Some points, each followed by its number:
np.array([-1.3, -1.2, -1.2, 0.0, -1.0, -0.8, -1.5, -1.3, -1.2, -1.2, -1.1, -0.9, -1.2, -1.9, -1.0, -1.0, -1.0, -0.9,
          -1.0, -1.0, -1.0, -2.0, -1.7, -1.6, -1.3, -1.0, 0.0, -1.9, -0.9, -0.9, -1.8, -0.9, -1.1, -1.4, -1.0, -1.6,
          -1.4, -1.1, -1.0, -0.9, -1.8, -0.9, -2.1, -1.5, -1.4, -1.3, -1.0, -1.0, -1.0, -1.1, -0.9, -1.8, -1.0, -1.2,
          -2.0]) 0
np.array([-0.7, -0.9, -0.4, -0.9, -1.0, -0.3, -0.9, -1.4, -0.7, -0.8, -0.7, 0.0, -1.1, -0.9, -0.7, -1.0, -1.0, 0.0,
          -1.0, -1.0, -1.4, -1.4, -1.0, -0.6, -1.2, -1.0, -1.0, -0.9, 0.1, -0.9, -0.3, -1.9, -1.5, -0.3, -0.1, -0.4,
          -0.4, -0.7, -1.0, 0.0, -0.9, -0.9, -1.8, -0.9, -0.5, -1.1, -0.1, -1.0, 0.0, -1.1, -0.9, -1.4, -0.6, -0.7,
          -1.0]) 1
np.array([2.3, 1.3, 1.4, 0.9, 1.0, 1.0, 1.0, 0.7, 0.6, 1.1, 1.8, 0.9, 0.6, 1.0, 1.1, 1.9, 1.0, 1.0,
          1.9, 1.0, 1.3, 1.5, 1.0, 1.0, 1.6, 0.0, 0.9, 1.9, 0.1, 1.0, 1.5, 1.0, 1.1, 0.7, 1.0, 0.8,
          1.3, 1.5, -0.1, 0.0, 1.8, 1.0, 0.7, 1.9, 0.3, 1.6, 1.8, 0.0, 0.0, 1.4, 1.0, 1.7, 1.5, 0.8,
          1.9]) 2
np.array([0.1, 0.2, -0.1, 0.0, 0.0, 0.1, -0.7, 0.9, 0.3, 0.5, -0.7, -0.9, 0.4, 0.0, -0.2, 0.0, -1.0, 0.0,
          0.9, 0.0, 0.5, 0.3, 0.5, 1.0, -0.2, 1.0, 0.0, -0.9, 0.1, 0.0, -0.1, 0.0, -0.1, 0.1, 0.1, -0.2,
          -0.1, 0.3, -0.1, 0.9, 0.0, 0.1, 0.1, -0.4, 1.1, 0.1, -0.1, 0.0, 0.9, 0.4, 0.0, -0.3, -0.1, -0.1,
          0.0]) 3
np.array([0.4, 0.6, 0.9, 0.9, 1.0, 0.5, 0.3, 0.1, 0.5, 1.2, 0.1, 0.9, -0.2, 0.0, 1.3, 0.0, 1.0, 0.0,
          0.0, 0.0, 0.2, 0.3, 0.5, 0.2, 0.5, 1.0, 0.9, 1.0, 1.0, -0.9, 0.6, 1.0, 0.8, 0.4, -0.3, 0.4,
          1.0, 0.4, -0.1, 0.0, 0.9, 0.1, 0.6, 0.2, 0.0, 1.0, -0.1, 1.0, 0.0, 0.2, 1.0, 0.6, 1.1, -0.2,
          0.9]) 4
np.array([-1.3, -0.7, -1.0, 0.0, 0.0, 0.3, 0.4, -1.1, -0.2, -0.4, -0.5, 0.9, -1.0, -0.9, -0.4, 0.0, 0.0, 0.0,
          -1.0, 0.0, -0.6, -0.5, -0.8, -1.8, -0.6, 1.0, 0.0, -0.9, -0.9, 0.0, -0.7, 0.0, -0.9, -1.0, -0.5, 0.3,
          0.3, -0.9, -0.1, -0.9, 0.0, 0.1, -0.3, -0.3, -0.4, -1.1, -1.0, 0.0, -1.0, -0.7, 0.0, -0.3, -0.6, -0.4,
          -1.0]) 5
np.array([0.0, 0.5, 0.3, 0.0, 0.0, 0.9, 0.1, 0.8, 0.1, 0.7, -0.4, 0.0, 1.1, 0.0, 0.1, 0.0, 0.0, 0.0,
          0.9, 0.0, -0.1, -0.3, 0.9, 0.9, 0.8, 1.0, 0.0, 0.0, 1.0, 0.0, 0.4, 0.0, 0.3, 0.3, 0.7, 0.5,
          -0.2, 0.1, -0.1, 0.9, 0.0, 0.1, 0.2, 0.2, 1.1, 0.3, 0.9, 1.0, 0.9, 0.3, -0.9, 0.4, 0.0, 0.2,
          0.9]) 6
np.array([-0.3, 0.0, -0.6, -0.9, -1.0, -1.1, -0.3, -0.8, -0.1, -0.3, -0.7, 0.0, 0.0, 0.0, -0.5, -1.0, -1.0, -0.9,
          -1.0, -1.0, -0.2, -0.5, -0.3, -0.3, -0.4, 0.0, 0.0, 0.0, 0.1, 0.0, -0.5, -0.9, -0.5, -0.4, -0.5, -0.4,
          -0.4, -0.4, -1.0, 0.0, -0.9, -0.9, -0.7, -0.9, -0.1, -0.2, -1.0, 0.0, -1.0, 0.1, -0.9, 0.3, -0.7, -0.3,
          0.0]) 7
np.array([0.2, -0.4, -0.4, 0.0, 0.0, -0.3, -0.3, -1.1, -0.3, -0.4, -0.2, 0.0, -0.8, 0.0, 0.2, -1.0, 0.0, -0.9,
          0.0, 0.0, -0.6, -0.3, -0.1, -1.0, -0.1, 0.0, 0.0, 0.0, -0.9, 0.0, -0.3, 0.0, -0.1, -1.3, -0.6, -0.3,
          0.2, -0.3, -0.1, -0.9, -0.9, 0.1, -0.4, -0.3, -0.6, 0.0, -0.1, -1.0, -1.0, -0.8, 0.0, 0.2, -0.4, -1.1,
          0.0]) 8
np.array([0.3, 0.6, 1.4, 0.0, 1.0, 1.3, 1.3, 0.5, 1.3, 0.9, 0.9, 0.9, 0.9, 1.0, 0.8, 0.0, 1.0, 0.0, 0.9, 1.0, 0.6, 1.2,
          1.9, 0.8, 0.1, 1.0, 0.9, 1.0, 1.0, 1.0, 1.7, 1.0, 0.8, 0.9, 0.0, 0.3, 0.7, 1.1, 0.9, 0.9, 0.9, 1.0, 0.4, 1.0,
          0.2, 1.3, 0.9, 1.0, 0.9, 0.4, 0.0, 0.2, 0.3, 1.1, 0.9]) 9
np.array([-1.4, -1.1, -1.0, -0.9, -1.0, -1.2, -1.8, -0.1, -1.5, -1.2, -1.9, -1.9, 0.0, -0.9, -2.0, -1.0, -1.0, -0.9,
          -1.0, -1.0, -1.3, -1.3, -1.2, -0.8, -1.1, 0.0, -1.0, -0.9, -0.9, -0.9, -1.5, -1.9, -1.8, -1.3, -0.8, -1.0,
          -1.5, -1.1, -1.0, 0.0, -1.8, -1.9, -1.5, -1.5, -0.1, -1.8, -1.0, -2.0, -1.0, -1.0, -0.9, -0.5, -0.9, -2.4,
          -1.0]) 10
np.array([-0.7, -0.5, -0.3, 0.0, 0.0, -0.5, -0.1, -0.9, -0.4, -1.3, 0.0, 0.9, -0.9, 0.0, 0.3, 0.9, 0.0, -0.9,
          -1.0, -1.0, -0.7, -0.7, 0.1, -0.7, -0.9, 0.0, 0.0, -0.9, 0.1, 0.0, -0.2, -0.9, 0.0, 0.6, -0.7, -0.3,
          0.4, -1.0, 0.9, -0.9, 0.0, 1.0, 0.3, -0.4, -0.9, -0.1, -0.1, 1.0, -1.0, -0.5, 0.0, -0.3, 0.0, 0.2,
          0.0]) 11
np.array([-0.6, -1.9, -0.1, -0.9, 0.0, 0.2, 0.5, -0.7, -0.6, -1.6, -0.5, 0.0, -1.1, 0.0, -0.5, 0.0, 1.0, -1.9,
          -1.9, 1.0, 0.2, -0.5, 0.1, -1.5, -0.2, 0.0, -1.0, -0.9, -0.9, 0.0, -0.1, 0.0, 0.2, -0.8, -0.6, -1.4,
          0.3, -1.9, 1.8, -1.9, 0.9, 0.1, 0.9, -0.1, -0.4, 0.1, -1.0, 0.0, -1.0, -0.6, -0.9, 0.7, -0.1, 0.4,
          0.0]) 12
np.array([0.1, 0.0, 0.4, 0.9, 0.0, 1.2, 1.4, 0.5, 1.0, 1.3, 1.1, 0.9, 0.3, 1.0, 0.9, 0.9, 1.0, 0.0,
          -1.0, 1.0, 0.4, 0.7, 1.2, 0.4, 1.1, 1.0, 0.9, 1.0, 0.1, 1.0, 1.2, 1.0, 0.7, 1.2, 1.4, 0.7,
          1.7, 0.4, 1.8, 0.0, 0.9, 0.1, 1.3, 0.7, -0.5, 0.6, -0.1, 1.0, 0.9, 1.6, 1.0, 0.7, 0.5, 1.4,
          0.9]) 13
np.array([-1.6, -0.1, -1.6, -1.8, -1.0, -1.1, -1.1, -0.2, -1.3, -1.6, -1.1, -1.9, 0.2, -0.9, -1.0, -1.9, -1.9, 0.0,
          0.0, -1.0, -0.8, -1.4, -0.9, -0.8, -0.6, -1.0, -1.9, -1.9, -0.9, -0.9, -1.3, -0.9, -0.9, -0.8, -0.7, -0.4,
          -1.5, -0.3, -0.1, 0.0, -1.8, -1.9, -0.7, -1.1, 0.9, -1.6, -1.0, 0.0, 0.0, -0.9, -0.9, -0.5, -1.4, -0.8,
          -1.0]) 14
np.array([-0.6, -1.6, -0.6, 0.0, -1.0, -0.2, 0.5, -1.4, -0.4, -1.1, -0.2, 0.9, -1.0, 1.0, 0.2, 0.9, 1.0, -1.9,
          -1.0, 1.0, -0.3, -0.2, 0.4, -1.2, -0.5, 0.0, 0.0, 0.0, 0.1, 0.0, -0.2, 1.0, 0.3, 0.2, -1.1, -0.6,
          -0.5, -1.5, 1.8, -0.9, 0.0, 1.0, 0.8, 0.3, -0.1, 0.1, -0.1, 0.0, -1.0, 0.2, -0.9, 0.5, -0.1, 0.9,
          0.0]) 15
np.array([0.1, 0.3, 0.6, 0.9, 1.0, 1.3, 0.5, 0.0, 1.1, 0.2, 1.0, 0.9, -0.2, 1.0, 0.8, 0.9, 1.0, 0.0,
          -1.0, 1.0, 0.1, 1.1, 1.1, 0.3, 0.3, 1.0, 0.9, 1.0, 1.0, 0.0, 0.9, 1.0, -0.1, 0.2, 0.1, 0.3,
          1.3, 0.5, 0.9, 0.0, 0.9, 1.0, 0.8, 0.5, -0.9, 0.7, -0.1, 1.0, 0.9, 0.4, 0.0, 0.1, 0.8, 0.9,
          0.9]) 16
np.array([-1.4, -1.3, -0.8, -0.9, -1.0, -1.1, 0.2, -1.4, -1.2, -1.3, 0.0, 0.0, -1.4, -0.9, -0.5, -1.0, 0.0, -1.9,
          -1.9, 0.0, -1.4, -0.5, -0.4, -1.5, -1.4, 0.0, -1.0, -0.9, -0.9, -0.9, -0.4, -0.9, -0.8, -0.6, -0.8, -0.9,
          -0.7, -1.9, -0.1, -1.9, -0.9, -0.9, 0.2, -0.9, -1.3, -0.9, -1.0, -2.0, -1.0, -0.7, 0.0, -0.7, -0.8, 0.0,
          -1.0]) 17
np.array([-0.3, 0.4, -1.3, -0.9, -1.0, -1.3, -1.0, 1.8, -0.4, -0.2, -1.1, -1.9, 1.3, 0.0, -1.1, 0.0, -1.9, 1.0,
          0.9, -1.0, 0.3, -0.5, -0.8, 0.6, -0.4, 0.0, -1.9, 0.0, 0.1, 0.0, 0.4, 0.0, -0.5, -0.6, -0.7, 0.1,
          -0.4, 0.7, 1.8, 0.9, -0.9, -0.9, -0.3, -0.1, 2.0, -0.6, -0.1, 0.0, 0.9, 0.3, 0.0, 1.0, -0.9, 0.9,
          0.0]) 18
np.array([-0.4, -1.1, -1.2, -0.9, -1.0, -0.8, -1.0, -0.6, -0.7, 0.0, -0.7, -0.9, -1.5, -0.9, -1.7, -1.0, 0.0, -0.9,
          -1.0, -1.0, -0.1, -1.0, -1.8, -0.8, -1.1, -1.0, -1.0, -0.9, -1.8, -1.9, -1.2, -0.9, -0.7, -1.3, -0.5, -1.1,
          -0.8, -1.4, -1.9, -0.9, 0.0, -0.9, -0.8, -0.6, -1.1, -1.4, -1.0, -2.0, -1.0, -1.8, -0.9, -0.9, -1.2, -2.0,
          -2.0]) 19
New points follow, each followed by the numbers of its five nearest points above, nearest first.
np.array([-2.1, -1.7, -1.3, -1.8, -1.0, -2.1, -1.4, -1.5, -1.7, -2.0, -1.5, -0.9, -1.5, -1.9, -1.8, -1.9, -1.0, -0.9,
          -1.0, -1.9, -1.8, -2.4, -1.4, -1.8, -1.5, -2.0, -1.0, -0.9, -1.8, -1.9, -1.8, -1.9, -2.6, -1.8, -2.2, -1.6,
          -2.0, -1.2, -1.9, -0.9, -1.8, -1.9, -1.9, -1.5, -1.0, -2.4, -1.9, -1.0, -1.9, -1.5, -1.9, -1.9, -2.0, -1.2,
          -2.0]) 0 10 19 14 1
np.array([0.8, -1.0, -0.2, 0.0, 1.0, 1.0, 1.1, -0.2, -0.4, -0.5, 0.2, 0.9, 0.1, 1.0, 0.2, 0.0, 1.9, -0.9,
          0.0, 1.9, 0.4, 0.1, 1.1, -0.6, 0.2, 0.0, -1.0, 1.0, -0.9, 1.0, 0.6, 1.0, 1.6, 0.1, 0.1, 0.0,
          0.3, -1.0, 2.7, -0.9, 0.9, 2.0, 2.0, 0.7, 0.4, 0.7, 0.9, 0.0, -1.0, 0.8, -0.9, 1.5, -0.1, 1.1,
          0.9]) 15 16 12 13 9
np.array([-0.1, -0.4, 0.0, 0.0, 0.0, -0.3, 0.1, 0.1, 0.1, -0.4, -0.2, 0.0, -0.5, 0.0, 0.5, 0.0, 0.0, 0.0,
          0.0, 0.0, -0.5, -0.1, -0.2, -1.0, -0.4, 0.0, -1.0, 0.0, -0.9, 0.0, -0.5, -0.9, -1.0, -0.6, -1.1, -1.2,
          0.3, -0.4, -0.1, -0.9, 0.0, 0.1, -0.3, -0.7, -0.6, -0.2, -1.0, 0.0, 0.0, -0.3, 0.0, -0.8, -1.3, 0.0,
          0.0]) 8 5 11 7 3
np.array([-1.6, -2.2, -1.8, -1.8, -1.9, -1.8, -2.0, -2.2, -2.2, -1.8, -0.8, -0.9, -2.6, -1.9, -1.2, -1.0, -1.0, -2.9,
          -1.9, -1.0, -2.4, -2.1, -2.5, -2.0, -2.4, -2.0, -1.0, -2.9, -1.8, -1.9, -2.2, -0.9, -1.6, -2.0, -2.3, -2.2,
          -1.7, -2.0, -1.0, -1.9, -1.8, -0.9, -1.3, -2.1, -1.9, -1.8, -1.9, -2.9, -1.9, -1.8, -1.9, -1.8, -1.9, -2.0,
          -2.0]) 0 19 10 17 1
np.array([0.4, 1.1, 0.6, 0.9, 0.0, 0.6, 0.6, 1.0, 0.7, 0.0, -0.4, 0.0, 0.3, 1.0, 0.3, 0.0, 0.0, 1.0,
          0.9, 1.0, 0.8, 0.4, 0.2, 0.9, 0.4, 1.0, 0.0, 1.0, 1.0, 0.0, 1.2, 1.0, -0.1, 0.4, 0.0, 0.6,
          0.3, 0.8, -0.1, 0.9, 0.9, 0.1, -0.4, -0.5, 0.5, 0.0, 0.9, 1.0, 0.9, 0.2, 0.0, 0.3, 0.0, 0.8,
          0.9]) 6 3 4 9 16
np.array([-0.8, -0.4, -1.5, -1.8, -1.9, -1.0, -2.0, 1.7, -1.4, -0.1, -2.3, -2.8, 1.7, 1.0, -1.9, -1.0, -2.9, 1.0,
          1.9, -1.0, -0.1, -1.4, -1.1, 0.4, 0.1, 0.0, -2.9, -0.9, -0.9, -0.9, -0.5, 0.0, -1.1, -0.7, 0.0, -1.2,
          -0.5, 0.7, 2.7, 0.0, -1.8, -1.9, 0.0, 0.5, 2.4, -0.9, -0.1, 0.0, 0.9, 0.0, -0.9, 0.6, -1.7, 0.4,
          0.0]) 18 14 3 7 10
np.array([-0.9, -0.4, -0.6, -0.9, -1.0, 0.0, -0.3, 0.3, -0.7, 0.2, -1.1, -0.9, 0.7, 0.0, -1.0, -1.0, -1.0, -0.9,
          0.0, -1.0, -0.3, -0.2, -0.1, 0.4, -0.5, 0.0, 0.0, -0.9, 0.1, 0.0, -0.8, -0.9, 0.0, -0.9, -0.2, -0.5,
          -0.8, -0.3, -1.0, 0.9, -0.9, -0.9, -0.5, 0.2, 0.6, -0.8, -1.0, 0.0, 0.0, -0.6, -0.9, -0.1, -0.3, -0.2,
          0.0]) 7 3 8 1 14
np.array([0.1, -0.9, 0.0, 0.0, 1.0, -0.4, 0.6, -0.6, 0.0, 0.3, 0.0, 0.0, -0.3, -0.9, 0.5, 0.0, 0.0, 0.0,
          -1.0, 0.0, -0.2, 0.2, 0.0, 0.2, -0.4, 0.0, 0.9, 0.0, 0.1, 0.0, -0.3, 0.0, -0.7, 0.1, -0.6, 0.0,
          -0.2, -0.4, -0.1, 0.0, 0.0, 0.1, 0.2, 0.0, -0.5, 0.1, -0.1, 0.0, 0.0, -0.6, 0.0, -0.4, -0.4, -0.3,
          0.0]) 8 11 5 3 7
np.array([-0.1, 0.2, 0.8, 0.9, 1.0, 0.3, -0.1, 0.0, -0.2, 1.0, 0.5, 0.9, 0.3, 0.0, 0.8, 0.9, 0.0, 0.0,
          0.0, 1.0, 0.2, 0.5, 0.4, -0.4, 0.0, 0.0, 0.0, 0.0, 1.0, 0.0, 0.3, 1.0, 0.2, -0.3, 0.3, 0.5,
          0.4, 0.1, -0.1, 0.0, 0.9, 0.1, 0.7, -0.2, -0.4, 0.4, -0.1, 1.0, 0.9, 0.3, 1.0, 0.3, 0.2, 0.5,
          0.9]) 4 16 6 3 13
np.array([-1.0, -0.7, -0.5, -0.9, 0.0, -0.2, -0.1, -1.2, -0.6, -1.5, -1.1, -0.9, -0.7, -0.9, -0.6, -1.0, -1.0, -0.9,
          -1.0, -1.0, -0.9, -1.3, -1.2, -0.9, -1.4, 0.0, 0.0, -0.9, 0.1, 0.0, -0.8, -0.9, -1.4, -1.0, -0.6, -0.5,
          -1.0, -0.3, -1.0, 0.0, -0.9, -0.9, -1.0, -1.5, -0.5, -0.8, -1.0, -1.0, 0.0, -0.9, -0.9, -1.2, -1.1, -0.1,
          -1.0]) 1 7 0 17 5
np.array([-1.4, -1.4, -0.8, -0.9, -1.0, -1.0, -0.9, -1.5, -0.7, -1.5, -0.3, 0.0, -1.8, -0.9, -0.4, -1.0, -1.0, -0.9,
          -1.9, -1.0, -1.1, -1.4, -1.3, -1.6, -1.9, -1.0, 0.0, -0.9, -1.8, -1.9, -1.3, -0.9, -1.3, -1.0, -1.1, -1.8,
          -1.1, -1.8, -1.0, -0.9, -0.9, -0.9, -0.8, -1.5, -1.5, -1.9, -1.0, -1.0, -1.0, -1.6, -0.9, -2.1, -1.2, -1.1,
          -1.0]) 0 19 17 1 10
np.array([-0.3, -0.6, 0.7, 0.0, 0.0, 0.2, 0.1, -0.3, 0.3, -0.4, -0.4, 0.9, -0.2, 0.0, 0.7, 0.0, 1.0, 0.0,
          0.0, 0.0, 0.1, -0.3, 0.1, 0.7, 0.2, 0.0, 0.9, 0.0, 0.1, 0.0, 0.5, 1.0, 0.9, 1.0, -0.1, 0.3,
          -0.3, 0.2, -0.1, 0.0, 0.0, 0.1, 0.1, 0.0, -0.4, 0.5, -1.0, 0.0, 0.0, -0.1, 0.0, 0.3, 0.4, -0.1,
          0.0]) 4 6 3 8 11
np.array([-1.2, -0.8, -0.4, 0.0, 0.0, -0.4, -0.1, -1.5, -0.9, -1.2, -0.5, 0.0, -1.4, -0.9, -0.7, 0.0, 0.0, -0.9,
          -1.0, 0.0, -0.8, -1.1, -1.2, -0.9, -1.0, -1.0, 0.0, 0.0, -0.9, -0.9, -1.0, 0.0, -0.9, -0.4, -1.0, -0.4,
          -1.0, -0.9, -1.0, -0.9, 0.0, 0.1, -0.6, -0.3, -1.0, -1.1, -1.0, -1.0, -1.0, -0.7, -0.9, -1.3, -0.6, -0.7,
          -1.0]) 5 17 1 8 19
np.array([0.5, 0.5, 1.2, 0.9, 2.0, 1.0, 0.5, 0.4, 1.4, 0.8, 0.9, 0.9, 0.3, 1.0, 0.8, 1.9, 1.0, 0.0,
          0.0, 1.0, 0.4, 1.1, 0.6, 0.5, 0.4, 1.0, 0.9, 1.0, 1.0, 1.0, 0.7, 1.9, 0.8, 0.5, 0.7, 0.9,
          0.7, 0.6, -0.1, 0.9, 0.9, 1.0, 1.2, 0.5, -0.4, 0.7, -0.1, 1.0, 0.0, 1.1, 1.0, -0.3, 0.7, 0.6,
          0.9]) 16 9 4 13 2
np.array([1.2, 0.6, -0.3, 0.0, -1.0, -0.2, 0.3, -0.4, -0.4, -0.1, 1.1, 0.0, -0.3, 1.0, -0.5, 0.0, 0.0, 0.0,
          0.9, 0.0, -0.9, -0.3, -0.2, -0.4, 0.9, -1.0, 0.0, 0.0, -0.9, -0.9, -0.3, -0.9, -0.4, 0.3, 0.3, -0.1,
          0.8, 0.0, -1.0, -0.9, 0.9, 0.1, -0.6, -0.3, -0.4, 0.6, 0.9, 0.0, -1.0, -0.4, 0.0, -0.4, -0.7, -0.3,
          -1.0]) 8 7 11 3 5
np.array([0.6, 0.9, 1.1, 0.9, 1.0, 0.2, 0.7, 0.7, 1.3, 0.8, 0.2, 0.9, 0.7, 1.0, 0.9, 0.0, 1.0, 1.0,
          0.0, 1.0, 0.8, 0.8, 0.4, 1.3, 0.6, 1.9, 0.9, 1.0, 1.9, 1.0, 0.6, 1.0, 0.8, 0.9, 1.7, 0.8,
          0.6, 1.2, -0.1, 1.9, 0.9, 0.1, 0.9, 1.3, 0.6, 0.6, 0.9, 1.0, 1.9, 1.5, 1.0, 0.9, 0.6, 0.8,
          0.9]) 9 13 16 4 6
np.array([-0.6, 0.7, 0.3, 0.0, 1.0, 0.1, 0.1, 0.1, 0.2, -0.1, -0.1, 0.0, 0.2, 0.0, -0.2, 0.0, 0.0, 1.0,
          0.0, 0.0, 0.5, 0.6, -0.2, 0.2, 0.0, 0.0, 0.0, 0.0, 0.1, 0.0, -0.2, 0.0, 0.0, -0.2, -0.1, 0.4,
          -0.1, 0.1, -0.1, 0.0, 0.0, 0.1, 0.0, 0.1, -0.2, -0.3, -0.1, 0.0, 0.0, 0.1, 0.0, -0.6, -0.3, 0.0,
          0.0]) 3 6 8 4 7
np.array([-1.5, 0.6, -1.3, -1.8, -1.0, 0.1, -1.8, 2.0, -0.3, -0.3, -0.3, -2.8, 2.4, 0.0, -0.8, -1.0, -3.9, 1.0,
          1.9, -1.0, -0.5, 0.1, 0.5, 0.9, 0.4, 1.0, -1.9, -0.9, 0.1, 0.0, 0.6, 0.0, 0.4, -0.3, 0.1, 0.4,
          -1.1, 1.4, 1.8, 1.9, -0.9, -1.9, 2.0, 1.2, 3.1, -0.8, -0.1, 0.0, 1.9, 0.5, -0.9, 1.2, -1.0, 0.2,
          0.0]) 18 3 6 14 7
np.array([-0.1, -0.6, -0.2, 0.0, 0.0, -0.9, -0.5, -0.9, -0.6, -1.3, 0.3, 0.0, -1.5, -1.9, -0.2, -1.0, 0.0, -0.9,
          -1.0, -1.0, -1.5, -1.0, -0.5, -0.1, -0.9, -1.0, 0.0, -0.9, -0.9, 0.0, -1.0, 0.0, -0.1, -0.1, -0.9, -1.3,
          -0.7, -1.1, -1.0, -0.9, -0.9, 0.1, -0.3, -0.5, -1.2, -0.8, -1.0, -1.0, -1.0, -0.9, -0.9, -0.4, -0.2, -1.2,
          -1.0]) 8 17 1 7 5
np.array([0.4, 0.0, 0.3, 0.0, 0.0, 0.0, -0.4, -0.3, -0.2, 0.1, 0.7, 0.0, -0.3, 0.0, 0.6, 0.0, 1.0, 0.0,
          0.0, 0.0, 0.3, 0.2, -0.4, -0.1, 0.1, 0.0, 0.0, 0.0, 0.1, 0.0, 0.7, 0.0, 0.6, -0.5, -0.4, -0.2,
          0.2, -0.4, -1.0, 0.0, 0.0, 0.1, 0.5, 0.1, -0.5, -0.1, -0.1, -1.0, 0.0, 0.3, 0.0, -0.1, 0.3, -0.3,
          0.0]) 8 3 4 6 7
np.array([0.1, -0.3, -0.3, 0.0, 0.0, -0.7, -0.3, -0.4, -0.6, -0.4, -0.1, 0.0, -0.5, 0.0, -0.2, 0.0, 0.0, -0.9,
          -1.0, 0.0, -0.4, -0.6, -1.0, -0.3, -0.6, 0.0, 0.0, 0.0, -0.9, 0.0, 0.1, 0.0, 0.1, -0.5, -1.2, -0.1,
          -0.3, -0.9, -1.0, -0.9, 0.0, 0.1, -0.6, -0.8, -0.9, -1.4, -0.1, -1.0, 0.0, -1.1, -0.9, -1.1, -0.4, -1.4,
          -1.0]) 8 5 7 11 1
np.array([-0.8, 1.8, -1.8, -1.8, 0.0, 0.1, -1.6, 2.4, -0.3, 0.4, -0.8, -2.8, 2.5, 0.0, -1.4, -1.0, -2.9, 2.0,
          1.9, -1.9, -0.3, 0.3, -0.7, 1.3, 1.2, 1.0, -1.9, -0.9, 1.0, 0.0, 0.5, -0.9, -0.3, -1.0, 0.4, -0.1,
          -0.7, 1.5, 1.8, 1.9, 0.0, -0.9, 1.3, 0.4, 3.4, -0.2, -0.1, 0.0, 1.9, 0.2, 0.0, 0.5, -0.9, 1.5,
          -1.0]) 18 3 6 14 7
np.array([0.7, -1.4, -0.2, -0.9, -1.0, -0.6, 0.0, -1.4, -1.1, -1.3, -0.2, 0.0, -0.9, 0.0, -0.5, -1.0, 0.0, -0.9,
          0.0, 0.0, -1.0, -0.7, -0.8, -1.1, 0.2, -1.0, -1.0, 0.0, -0.9, -0.9, -0.6, -1.9, -0.1, -0.7, -0.7, -1.7,
          -0.3, -1.1, -1.0, -0.9, 0.0, 0.1, -0.6, -0.4, -0.7, -0.9, -1.0, -1.0, -1.9, -0.2, 0.0, -0.2, -1.3, -0.3,
          -1.0]) 8 17 7 1 19
np.array([0.9, 1.0, 0.3, 0.0, 0.0, 0.3, -0.3, -0.1, 0.1, -0.1, 0.7, 0.0, 0.1, 0.0, 1.0, 0.0, 1.0, -0.9,
          0.0, 0.0, -0.3, -0.1, -0.2, -0.1, 0.6, 0.0, 0.9, 1.0, 0.1, 0.0, 0.4, 0.0, 0.4, 0.4, -0.5, 0.3,
          -0.2, -0.3, -1.0, 0.0, 0.0, 1.0, 0.0, 0.8, -0.4, 0.9, -0.1, 0.0, 0.0, 0.6, 0.0, 0.3, 0.5, 0.0,
          0.0]) 4 6 8 16 3
np.array([2.7, 1.5, 1.0, 1.9, 0.0, 0.8, 0.4, 0.8, 1.0, 1.0, 2.7, 0.0, 1.8, 1.0, 1.7, 1.9, 1.0, 2.0,
          1.9, 0.0, 1.3, 1.1, 0.4, 1.4, 1.8, -1.0, 0.9, 1.0, 0.1, 1.0, 1.3, 0.0, 0.9, 1.0, 2.0, 1.0,
          1.6, 1.9, -1.0, 0.9, 0.9, 0.1, 0.8, 2.6, 0.9, 1.2, 2.7, 1.0, 0.0, 1.2, 1.0, 1.2, 1.1, 0.7,
          0.9]) 2 9 13 4 6
np.array([-1.4, 0.6, -2.4, -1.8, 0.0, -0.4, -2.1, 2.0, -1.2, -0.1, -1.1, -2.8, 2.1, 0.0, -1.1, -1.9, -2.9, 1.0,
          0.9, -1.9, 0.1, -0.3, -0.1, 0.9, 0.4, 0.0, -1.9, -1.9, 0.1, -0.9, -0.9, 0.0, -0.8, -0.6, -0.6, -1.2,
          -1.4, 0.9, 1.8, 0.9, -1.8, -1.9, 1.0, 0.3, 2.4, -0.2, -1.0, -1.0, 0.9, -0.1, -0.9, 0.9, -0.9, -0.1,
          0.0]) 18 14 3 7 6
np.array([2.3, 1.2, 1.4, 0.9, 0.0, 0.4, 1.4, 0.7, 1.5, 1.7, 1.9, 0.9, 0.7, 1.9, 1.4, 1.9, 1.0, 1.0,
          1.9, 1.0, 1.6, 1.6, 1.5, 1.4, 1.8, 1.0, 1.9, 1.9, 1.0, 1.9, 2.3, 1.0, 1.3, 1.7, 1.5, 1.7,
          1.6, 1.4, -0.1, 0.9, 0.9, 1.0, 0.6, 2.0, 0.4, 1.5, 1.8, 2.0, 0.0, 0.9, 1.0, 1.4, 1.3, 0.2,
          0.9]) 2 9 13 16 4
np.array([2.8, 2.6, 2.7, 1.9, 0.0, 1.9, 2.3, 1.1, 1.2, 1.9, 3.0, 0.9, 2.1, 1.9, 2.1, 1.9, 1.0, 3.0,
          1.9, 1.0, 1.6, 2.2, 1.4, 1.9, 2.6, 0.0, 0.9, 1.9, 1.9, 1.9, 1.7, 1.9, 2.0, 1.4, 2.3, 2.1,
          1.7, 1.9, -0.1, 1.9, 0.9, 1.0, 2.1, 2.0, 1.2, 1.9, 2.7, 1.0, 0.0, 1.6, 1.0, 1.3, 1.4, 1.5,
          0.9]) 2 9 13 16 4
np.array([-0.7, -1.0, -0.8, 0.0, 0.0, 0.1, 0.5, -1.1, -0.6, -0.5, -0.1, 0.0, -0.9, -0.9, 0.0, 0.0, 0.0, -0.9,
          -1.0, -1.0, -0.3, -0.9, -0.4, -1.2, -0.3, -1.0, 0.0, 0.0, -0.9, -0.9, -0.4, -0.9, -0.6, -0.7, -0.6, -1.2,
          -0.6, -0.9, -0.1, -0.9, -0.9, -0.9, -0.2, -0.7, -0.9, -0.9, -1.0, -1.0, 0.0, -1.0, 0.0, -0.3, -0.5, -0.1,
          0.0]) 8 5 17 7 1
